In the rows, 128 means zero.
The same turns and mirrors carry the whole set onto itself and the rows of a family onto each other. Which other rows belong to the same family as each row named below? List them in the order they appear above.
These 40 rows form 5 families of 8 rows each.
daroz: [144 120 132 117 161 113 139 138 114 114 132 160 124 147 137 117 140 132
 130 146 154 112 141 123 110 107 124 136 117 129 132 142 169 117]
dise: [154 149 142 142 167 118 114 172 145 146 106 147 131 138 141 118 120 121
 149 122 135  88 128 152  84 108 128 149 126 144 132 135 110  92]
gunu: [153 131 129 124 148 135 141 128 129 128 135 156 153 151 139 104 143 107
 146 118 163 103 144 129  97 120 130 147 151 134 120 158 135 127]
Befo: [149 138 124 109 137 129 132 142 112 134 128 140 103 152 143 112 144 125
 140 144 148  91 137 122 115 132 132 129 135 115 136 137 152 113]
Neli: [141 138 154 134 163 121 116 169 133 143 124 126 121 122 131 125 119 121
 155 118 132 110 145 144  69  99 124 145 125 141 135 138 118 103]
zutup: [146 124 129 115 133 115 131 146 125 122 131 150 142 138 129 124 139 145
 132 143 152 109 125 131 129  99 134 123 124 137 136 159 155 119]
nitin: [161 123 129 133 152 120 124 131 124 120 132 165 159 163 135 114 123 114
 141 124 157  94 148 121 104 116 128 142 129 129 128 165 153 114]
tisa: [158 150 140 134 164  96 102 174 123 141 126 156 130 153 143  97 120 118
 150 127 140  85 117 147  91  98 139 139 112 134 141 116 130  98]
Sepi: [152 140 145 123 157 112 101 180 132 143 128 157 135 147 141 105 114 108
 159 130 141  84 115 150 103 121 137 142 119 143 131 119 113 103]
rav: [149 158 144 127 156 118 119 184 134 148 110 142 123 148 141 118 114 120
 148 118 132  87 119 144  91 108 143 153 129 150 123 123 123 100]
Tapel: [156 131 121 104 144 142 130 137 122 137 132 154 127 143 129 100 131 121
 141 121 158 100 147 116 109 134 128 137 141 134 125 149 143 120]
moz: [142 162 145 128 167 113 116 161 149 152 117 144 153 145 120 109 127 128
 154 145 145 113 120 165  88  94 142 155 114 144 125 136 127 115]
dar: [146 112 135 128 131 125 147 157 139 129 124 155 129 137 132 133 133 138
 139 145 147 106 128 129 114 107 135 139 132 131 127 159 161 121]
gekat: [145 156 149 126 160 117 101 153 142 144 132 151 152 136 128 110 132 106
 173 159 147 113 120 165 106 109 135 143 115 136 129 136 118 122]
Benod: [151 172 145 128 157 110  98 154 106 138 136 124 119 138 125 101 121 110
 164 138 129 107 147 141  92 109 141 134 112 117 136 127 136 112]
vetak: [154 135 124 107 138 137 133 162 124 149 123 150 124 159 113  96 134 131
 130 133 147  97 137 123 100 139 142 132 134 130 126 148 144 113]
zureb: [141 137 132 118 166 121 151 133 114 122 135 154 140 160 137  93 158 113
 129 131 162 111 141 136  89 120 134 145 139 129 121 138 143 124]
padit: [151 140 133 138 163 109 139 130 111 106 124 161 145 168 147 116 143 109
 131 139 150  99 142 129 105 115 133 144 129 122 123 150 159 113]
fino: [152 180 146 136 156 117 101 157 123 139 112 127 137 143 122 134 114 117
 159 145 123 109 137 144  97 109 141 144 114 123 122 146 142 105]
liku: [134 126 136 115 147 123 151 139 124 134 144 137 131 162 143  94 158 117
 142 130 161 105 138 139  85 116 136 142 145 126 134 139 134 130]
sunos: [148 169 152 135 170 115 109 158 129 130 118 154 143 131 131 112 141 122
 153 158 131 116 130 164 106  98 137 131 111 140 132 136 109 109]
tesob: [147 139 123 110 155 128 147 141 112 122 125 154 109 145 142 104 147 124
 128 136 152 100 140 124 116 131 132 139 136 130 122 132 151 117]
mab: [149 158 154 128 153 116  89 158 114 132 136 130 135 139 127 124 114  97
 174 143 128 107 144 141  99 121 136 135 114 122 129 140 130 111]
keze: [144 113 132 126 148 109 133 135 126 126 137 150 136 151 136 118 143 137
 139 158 157 107 131 136 108 103 127 133 114 113 142 150 165 118]
Pabi: [136 142 157 120 153 117 118 174 125 144 127 125 124 124 128 137 120 123
 158 125 131 119 132 138  75  87 132 142 122 138 126 133 140 112]
Lapiv: [153 134 132 145 149 106 138 137 121 117 129 149 147 181 150 107 140 113
 138 136 151  80 137 138 104 121 142 146 132 113 133 150 146 111]
guf: [156 117 127 117 143 130 128 132 132 127 131 164 135 134 135 123 128 129
 145 136 158 104 140 119 120 111 121 138 129 134 130 159 159 119]
fimu: [139 140 136 120 135 120 145 141 119 124 138 136 156 154 135 105 155 117
 136 117 155 111 134 138 100 108 145 135 152 140 124 158 127 129]
Peto: [148 167 158 132 164 115 102 162 106 122 127 135 129 129 127 121 128 116
 155 144 118 116 151 145  96 104 137 124 109 132 134 136 118 103]
rudus: [148 148 122 100 130 129 129 150 109 134 130 136 126 149 124 102 141 131
 130 125 147 100 137 123 120 130 141 121 139 137 130 149 137 117]
vut: [153 129 139 138 141 115 129 152 117 124 127 151 149 180 121 117 124 118
 138 130 140  95 150 121  91 117 145 137 126 126 130 169 159 112]
fom: [144 144 156 142 152 106 126 165 122 130 137 132 125 118 155 123 135 108
 163 122 136 108 121 148  85  86 134 143 136 125 128 120 128 116]
tiva: [151 152 150 132 170 110 112 179 123 130 120 159 136 139 139 103 129 123
 142 131 130  96 126 154  96 104 139 131 114 148 134 121 103  97]
pel: [145 142 140 128 137 134 150 143 137 137 124 148 149 158 129 114 157 112
 145 138 153 114 134 142  91 116 142 144 155 131 118 165 139 131]
Sud: [150 168 146 137 161 126 102 153 132 142 110 128 120 129 127 132 120 117
 161 143 125 109 153 145  90 109 127 142 119 132 133 151 125 101]
sager: [149 167 144 133 158 109 110 149 140 143 124 149 129 128 139 108 139 121
 166 161 144 111 118 163 112  88 136 143 117 133 136 127 132 121]
rabik: [142 145 161 134 161 115 121 177 115 122 130 141 123 117 145 125 132 117
 150 127 123 111 135 148  91  94 134 130 124 143 129 124 109 106]
dibu: [139 125 161 127 150 113 112 175 125 132 142 138 130 119 145 132 120 104
 171 126 136 107 124 143  92 100 129 140 126 136 128 126 124 115]
Vaviz: [150 155 143 134 173 119 103 154 149 152 111 147 142 137 121 115 126 128
 154 149 140 111 135 160  85  99 125 145 111 143 139 147 120 102]
veg: [153 135 131 135 139 104 127 146 113 112 130 150 163 173 135 114 130 124
 129 122 146  90 136 129 114 109 145 130 129 133 133 165 147 109]

The rest of the family of rav: Befo, moz, fino, liku, keze, Pabi, Lapiv
The rest of the family of veg: zutup, Sepi, gekat, mab, fimu, rudus, dibu
The rest of the family of tiva: gunu, nitin, Tapel, sunos, guf, Peto, rabik

The same turns and mirrors carry the whole set onto itself and the rows of a family onto each other. Which other rows belong to the same family as each row named below? List them in the order they appear above.
These 40 rows form 5 families of 8 rows each.
dezin: [107 120 113 132 139 124 169 111 118 148 138]
kam: [127 115  73 131 127 133 161 130 132 120 124]
ruma: [136 135 101 140 113 141 139 133 121 133 139]
Fuba: [129 138  97 111 126 151 126 129 118 153 133]
Tegel: [128 128  78 121 136 156 148  99 127 129 136]
togat: [133 122  75 122 130 142 164 126 135 125 120]
Veve: [126 119  79 125 136 135 173 133 131 123 125]
vapak: [114 139  99 110 140 119 144 107 100 137 143]
bedo: [ 90 146  74 111 132 128 160 124 122 153 137]
bon: [120 128  73 117 135 155 143 100 127 133 131]
dori: [130 129 105 137 113 140 153 143 122 134 140]
maged: [ 92 153  74 111 133 132 147 114 121 144 138]
zifad: [127 132 100 144 118 132 144 142 117 129 145]
dupup: [111 132 105 117 140 113 145 106 104 143 143]
nad: [119 128  74 116 141 157 142 100 123 136 137]
Muf: [130 132  99 138 108 140 144 142 120 134 136]
Sagu: [114 141 107 104 141 120 145 108 107 144 137]
Pas: [102 119  77 138 136 121 146 144 130 147 131]
kom: [135 136  90 113 126 147 127 136 122 152 134]
kagu: [128 135 102 144 114 134 147 141 120 128 135]
fud: [127 136  91 109 134 150 125 131 117 154 135]
Zudem: [ 97 157  76 108 137 135 153 125 124 147 134]
fini: [117 135  80 120 145 155 146  97 128 134 136]
mal: [113 107 109 130 140 122 168 122 121 143 132]
kal: [118 143 103 115 145 119 139 105 106 135 140]
zipo: [127 143  95 110 139 143 124 131 121 155 132]
lom: [ 93 119  78 137 128 119 149 135 128 149 127]
zar: [ 94 127  80 134 131 112 145 137 128 153 129]
geki: [124 130  79 113 142 147 138  97 126 132 131]
sobo: [ 90 150  76 110 127 129 151 123 117 150 135]
Raf: [ 98 120  82 141 132 120 146 138 132 149 125]
zoru: [127 122  82 128 130 135 169 130 132 121 117]
fipi: [130 117  79 124 126 138 166 124 130 121 119]
Bov: [111 134 103 110 140 117 146 102 103 139 137]
peb: [112 114 112 138 140 134 169 120 120 143 141]
dap: [ 93 121  83 144 124 123 151 139 129 149 137]
Sif: [108 114 114 139 138 130 166 119 122 147 131]
nomeg: [ 94 151  74 105 131 133 153 124 115 147 138]
Lol: [108 112 114 133 134 126 165 117 116 149 134]
Fup: [123 146  94 111 127 154 128 127 123 154 135]

The rest of the family of kam: dori, maged, Sagu, mal, geki, dap, Fup
The rest of the family of Lol: Fuba, bon, Muf, lom, sobo, fipi, Bov
The rest of the family of dezin: ruma, Tegel, togat, bedo, dupup, kom, zar

The same turns and mirrors carry the whole set onto itself and the rows of a family onto each other. Which other rows belong to the same family as each row named below? List them in the order they appear above.
These 18 rows form 3 families of 6 rows each.
luz: [132 138  89 145 137 113 154 101 124  97 144 128 112 154 125 124  95 128
 107 131 102 137 134 137 111 109 147 160 151 129 142 120 135 132 131 119
 113 141 101 144 130 140 144 134]
rur: [140 116 120 167 141 118 144 129 124 116 138 138 143 142 160 167 128 111
 106 151 131 167 132 125 141 119 111 140 129 107 127 135 122 111 117  88
 124 153  94 160 120 120 123 128]
Tezi: [162 153 127 152 132 145 143 127 132 121 144 131 139 151 144 166 108 122
 115 135 116 155 137 132 115 128 111 125 144 124 128 123 122 117 121  92
 122 167  99 155 136 135 124 117]
toge: [127 113 103 141 152 106 139 122 118 100 128 133 117 145 137 113 111 138
  93 144 122 157 130 140 120  87 152 153 155 103 146 122 131 132 133 108
 106 148 105 129 126 132 133 131]
Lopi: [143 138 117 149 145 112 134  98 121 100 131 130 132 156 131 136  93 111
  99 118 113 145 139 123 111 113 151 141 149 138 131 119 107 118 148 123
 110 137 100 150 124 144 151 136]
nufu: [140 115 111 148 138 126 132 124 145 141 144 123 120 147 133 127 121 114
 120 114  94 138 119 137  94 153 115 127 118 112 130 116 140 145 127 117
 112 134 109 139 127 135 126 125]
nis: [151 135 128 157 120 135 155 118 125 128 137 131 146 155 135 169 127 128
 105 138  93 156 146 123 107 128 129 139 155 133 132 126 122 141  97 102
 117 159  90 152 122 140 130 125]
bize: [154 115  94 163 150 127 126 115 129 139 149 132 116 146 149 117 114 119
 112 103 107 127 137 131 107 138 119 117 126 132 120 120 136 144 134 105
 122 146 120 158 116 121 135 128]
viz: [122 135 101 151 146 111 150 106 133 105 143 124 121 154 121 113 108 122
  94 135 118 134 146 140 112 111 133 157 161 133 122 119 118 124 141 115
 121 134 111 139 117 136 160 130]
bifiz: [121 115 120 171 137 123 149 138 125 122 138 132 151 141 149 168 117 126
 108 147 117 158 151 130 139 109 124 140 132 136 138 139 113 130  96  93
 111 155 100 137 121 117 113 136]
Ginu: [139  90 110 175 161 133 127 136 145 139 132 132 120 149 144 127 136 113
 109 140 124 141 138 125 120 141 119 130 125 112 145 110 125 135 133 118
 101 126  97 136 125 122 108 141]
natur: [125 126 122 148 143 117 123 113 116  99 123 142 118 141 142 126 105 127
  86 134 120 159 129 131 142  83 148 129 132 121 138 127 110 129 133  99
 101 127 111 135 126 131 141 129]
nofib: [134 134 125 157 124 134 137 135 129 128 140 123 164 151 132 171 107 125
 103 144 114 148 160 136 108 126 124 142 158 134 124 120 115 134 110 103
 114 163  99 150 130 135 131 115]
riku: [136  91 126 165 154 121 130 143 139 135 135 132 118 134 139 126 140 130
 124 128 118 148 119 137 119 133 124 134 126  98 130 114 141 134 130 124
 106 119 100 144 120 117 118 126]
sigu: [143 119 106 159 136 144 125 126 142 142 144 120 122 137 141 125 119 119
 111 140 112 123 136 140 101 150 106 122 125 118 120 105 127 151 134 116
 106 131 119 143 125 125 131 129]
fabo: [145 103 130 162 124 116 152 138 112 117 134 135 146 137 151 161 125 133
 106 157 116 169 136 132 127 115 127 135 141 120 123 135 119 133  87  99
 105 152  95 145 121 128 128 140]
Nuguv: [149  82 104 173 155 124 108 141 130 134 135 147 115 154 139 118 125 125
 104 121 131 147 136 129 128 126 130 121 134 111 131 112 140 131 130 105
 109 131  99 159 135 127 122 121]
muza: [122 117 107 148 158 115 142 126 134 103 133 137 109 159 124 106 110 130
  90 138 126 155 138 142 131  93 136 141 147 126 146 125 115 121 126  99
 106 137 106 114 136 138 132 136]

The rest of the family of nufu: luz, toge, nis, riku, fabo
The rest of the family of Ginu: viz, bifiz, nofib, sigu, muza

The same turns and mirrors carry the whole set onto itself and the rows of a family onto each other. Which other rows belong to the same family as each row named below? List them in the order they appear above.
These 30 rows form 5 families of 6 rows each.
kapur: [129 134 119 157 128 144 134 111 139 154 130 139 136 145 117 120 147 129
 155 107 139 121 116 113 161 113 135 129 100]
mili: [128 128 131 128 109 143 144 114 151 130 113 137 114 155 119 142 117 110
 153 125 129 120 124 129 144 116 134 128 111]
vin: [111 106 130 143  96 140 116 120 133 119 109 128 130 132 126 127 146 138
 136 125 108 143 123 153 134 114 134 141 138]
bivek: [137 127 113 125 135 140 141 124 115 141 120 111 153 135 136  94 148 144
 137 136 131 116 104 130 131 107 126 136 129]
fenef: [130 133 125 164 135 141 130 104 134 144 121 141 138 149 127 119 146 133
 146 107 147 122 115 121 163 120 130 124 100]
pak: [149 118 106 120 124 132 151 121 115 125 121 129 151 122 125 125 113 105
 139 130 142 127  98 122 118 131 129 137 131]
ruze: [124 105 100 155 102 129 111 126 117 131 132 135 141 112 126 130 135 117
 153 100 131 150 111 132 124 130 124 151 111]
tav: [127 107 103 166 111 130 109 120 122 124 137 143 149 113 127 138 139 126
 144 102 133 147 116 137 128 137 128 148 114]
Gub: [137 125 116 129 137 136 144 118 114 137 118 112 151 139 132  97 155 144
 130 132 132 134 104 135 127 107 137 125 138]
rap: [118 107 127 146  92 129 113 129 130 116 117 134 134 137 136 134 146 143
 142 129 110 145 123 156 128 117 136 135 130]
megub: [128 104 101 167 110 136 112 111 121 131 131 138 139 108 119 134 136 125
 148 102 139 153 113 134 137 127 127 149 123]
zakit: [125 131 123 161 127 139 132 114 132 152 133 144 143 151 124 124 141 125
 156 108 139 119 111 115 161 123 119 121 101]
Difog: [121 126 139 137 111 139 139 114 143 132 114 141 122 160 125 143 114 113
 152 131 123 121 123 131 145 123 123 116 109]
gibob: [130 133 122 164 135 141 138 110 137 149 124 145 129 151 123 120 141 129
 149 115 145 127 107 113 160 114 126 124 100]
tiv: [157 122 109 126 128 134 143 104 112 123 121 126 143 115 127 132 109 113
 130 128 144 132  99 138 121 124 123 136 134]
Disup: [110 107 127 137  92 132 113 134 125 125 114 125 131 130 131 119 148 135
 143 125 101 143 121 148 125 116 133 139 122]
Sife: [149 118 105 122 130 131 147 116 118 125 125 116 148 116 126 125 118 108
 131 139 148 131 109 132 113 129 127 136 135]
dud: [130 131 125 166 130 134 146 102 137 143 127 138 144 142 121 120 148 135
 154 103 142 127 107 124 166 119 127 125 107]
pumi: [110 101 130 139  90 134 106 130 127 125 121 124 131 138 134 129 139 140
 137 131 109 134 114 148 134 113 134 144 129]
gar: [111 114 124 146  85 137 109 134 133 120 115 130 134 135 132 130 144 145
 139 119 112 141 121 151 133 120 132 143 124]
koro: [126 126 140 140 116 137 155 104 146 117 111 136 122 151 120 143 116 114
 148 124 128 126 118 142 147 124 133 119 115]
voba: [133 128 136 137 117 135 139 106 150 125 102 142 117 158 127 144 116 117
 148 126 139 122 120 133 144 122 126 123 113]
Vedi: [122 111 105 164  99 131 105 123 121 128 131 138 142 111 125 135 128 130
 144 106 134 150 116 134 131 134 131 147 110]
nup: [122 102 105 158 106 129 101 122 117 134 140 134 142 111 125 135 130 126
 144 106 135 138 108 126 135 133 127 154 115]
lolen: [149 120 104 117 133 137 146 115 117 126 121 118 142 124 127 124 106 111
 143 135 145 124 107 129 115 121 121 142 128]
tenok: [148 122 105 123 136 130 148 112 120 122 120 123 142 122 124 129 118 111
 134 124 150 137 102 130 107 127 126 138 136]
buga: [126 132 132 134 122 143 146 112 151 123 110 140 113 157 127 141 121 114
 143 128 133 121 115 127 147 122 126 120 110]
mizig: [143 130 123 131 130 138 140 115 115 136 118 118 154 131 136 101 155 147
 124 129 126 125  99 140 136 106 125 133 140]
dono: [142 124 113 131 128 132 145 124 117 139 124 110 159 135 134  98 153 138
 130 137 136 129 103 136 126 108 129 135 138]
bal: [139 124 119 131 124 136 146 127 112 139 119 120 162 138 132  94 150 139
 134 137 124 124  99 125 132 109 134 131 134]

The rest of the family of Gub: fenef, tav, rap, voba, tenok
The rest of the family of dud: vin, megub, tiv, koro, mizig
The rest of the family of buga: gibob, Sife, gar, Vedi, dono

The same turns and mirrors carry the whole set onto itself and the rows of a family onto each other. Which other rows belong to the same family as each row named below? List them in the order they appear above.
These 40 rows form 5 families of 8 rows each.
Pezo: [119 132 132 137 122 122  90 132 114 126 112 127 125]
Tapap: [150 135 116 129 124 122 124 151 120 133 114 111 109]
laran: [148 114 154 138 117 137 140 122 115 101 116 112 121]
Palom: [128 139 125 145 127 119 137 113 101 121 117 126 109]
fimo: [125 115 129 142 118 113  94 117 110 126 112 131 125]
Rodus: [130 141 135 124 130 134 141 118 134 142 123 112 135]
fedar: [124 122 121 132 124 138 127 113 148 111 142 102 128]
zop: [140 139 127 142 125 114 138 114 103 114 119 127 118]
leta: [136 103 154 126 110 144 103 135 123 122 111 118 125]
lifef: [136  92 144 136 111 146 103 122 127 131 121 126 119]
dede: [131 126 128 141 120 111 130 115  96 111 110 124 115]
bopi: [137 109 144 136 111 142 143 118 103 113 108 120 125]
sig: [125 121 124 139 120 118  94 124 113 137 117 132 110]
Duf: [144 110 118 136 114 122 103 139 140 108 136 114 107]
bavof: [123 127 124 126 133 134 140 119 136 143 111 112 137]
lova: [150 111 111 130 112 130 105 134 137 108 133 121 104]
dutid: [136 101 147 126 112 145  99 127 116 130 121 114 131]
nudun: [122 129 126 136 123 118  89 123 105 128 123 120 126]
mufo: [148 108 147 132 116 144 138 119 106 110 123 106 126]
nevi: [133 100 144 127 107 146 102 127 126 129 121 131 126]
rizo: [143 103 105 131 116 123 115 131 138 106 122 117 103]
Deta: [150 127 112 118 126 128 119 141 129 137 113 102 111]
Lalu: [151 109 112 130 120 131 112 128 142 109 133 103 110]
lesuf: [130  97 145 136 110 145 107 121 116 128 110 125 134]
gad: [125 140 121 119 132 134 134 125 134 139 123  99 130]
Lefa: [124 116 132 128 117 136 124 110 149 110 144 116 126]
fala: [124 115 137 137 120 136 124 119 151 113 145 110 132]
fuza: [136 136 126 142 126 117 130 113  95 108 125 113 122]
Dodod: [140 111 108 135 106 126 113 122 137 110 131 112  97]
bese: [146 111 151 130 112 144 145 116 116 115 120 121 124]
Sisem: [132 133 127 129 124 139 137 116 137 151 113 106 129]
siz: [127 140 134 131 129 137 144 130 131 137 122 107 135]
Vuvu: [140 109 147 141 116 147 148 110 116 117 122 120 118]
gil: [148 122 105 125 125 130 129 142 124 137  99 113 112]
gugus: [153 127 107 131 115 134 128 136 122 137 108 108 104]
Lodoz: [155 135 113 126 125 129 123 143 121 139 111 116 113]
badi: [118 117 128 134 116 129 123 100 150 124 138 110 124]
ziz: [130 142 132 149 129 115 126 117 106 104 116 121 122]
zuf: [126 129 121 139 119 117  93 124 114 130 119 138 120]
bem: [117 108 123 132 124 128 126 107 150 111 133 115 129]

The rest of the family of bese: Rodus, zop, lova, nevi, Lefa, Lodoz, zuf
The rest of the family of dutid: bavof, nudun, mufo, rizo, fuza, gil, bem
The rest of the family of gugus: Pezo, laran, leta, Dodod, Sisem, badi, ziz

The same turns and mirrors carry the whole set onto itself and the rows of a family onto each other. Which other rows belong to the same family as each row named below? List them in the order they appear above.
These 32 rows form 4 families of 8 rows each.
duz: [142 113 105 134 142 127 109 121 129 124 140 124]
zumu: [128 136 115 126 132 124 107 127 143 132 146 137]
Lela: [135 125 122 122 122 123 106 134 137 138 148 138]
ropef: [106 113 135 124 126 123 142 121 143 120 104 126]
zeze: [118 129 123 114 122 136 142 109 108 126 114 133]
fivib: [111 126 127 127 124 120 139 109 142 125 104 124]
fitaf: [139 111 104 132 150 135 115 132 137 126 132 130]
sozub: [134 123 120 129 134 118 108 122 143 131 149 132]
par: [127 131 133 136 126 123 161 130 108 129 110 120]
Bak: [147 131 122 141 149 125 137 150 139 125 146 130]
tezur: [160 127 135 129 148 118 136 139 133 136 137 134]
lav: [121 134 148 125 124 127 155 137 128 112 119 115]
zun: [105 128 118 133 111 129 136 109 114 127 124 136]
tik: [143 129 125 136 145 128 137 145 143 129 151 142]
Gim: [ 99 118 121 141 126 130 137 119 138 117 114 128]
kibom: [138 115 136 127 129 106 152 136 112 122 108 123]
kose: [148 123 127 140 127 123 123 148 123 121 154 118]
tade: [148 116 118 136 124 131 121 153 121 125 141 120]
mefa: [130 122 104 145 137 146 119 118 133 133 140 129]
fif: [125 127 148 114 144 121 151 137 115 113 125 128]
moti: [134 120 101 135 137 128 107 129 137 128 132 124]
fegup: [113 129 143 121 127 138 153 134 119 112 123 125]
girez: [152 119 134 125 140 128 124 147 118 125 138 115]
Pon: [130 120 129 134 122 120 165 126 121 129 106 129]
sufub: [107 134 130 119 127 131 135 108 112 128 113 127]
mig: [136 132 131 134 128 123 165 125 116 121 110 121]
gam: [152 134 123 135 125 121 126 154 120 125 144 122]
sadi: [114 131 121 118 122 137 135 106 120 120 112 123]
bifu: [123 121 122 141 118 132 113 126 146 137 144 132]
Zule: [151 124 122 146 146 120 138 138 135 126 149 129]
sifem: [114 134 149 131 134 129 155 136 123 120 117 122]
vaku: [106 119 129 129 130 122 138 113 132 128 102 124]

The rest of the family of lav: zumu, fivib, Bak, moti, mig, gam, sadi
The rest of the family of Zule: duz, sozub, par, kose, sufub, sifem, vaku

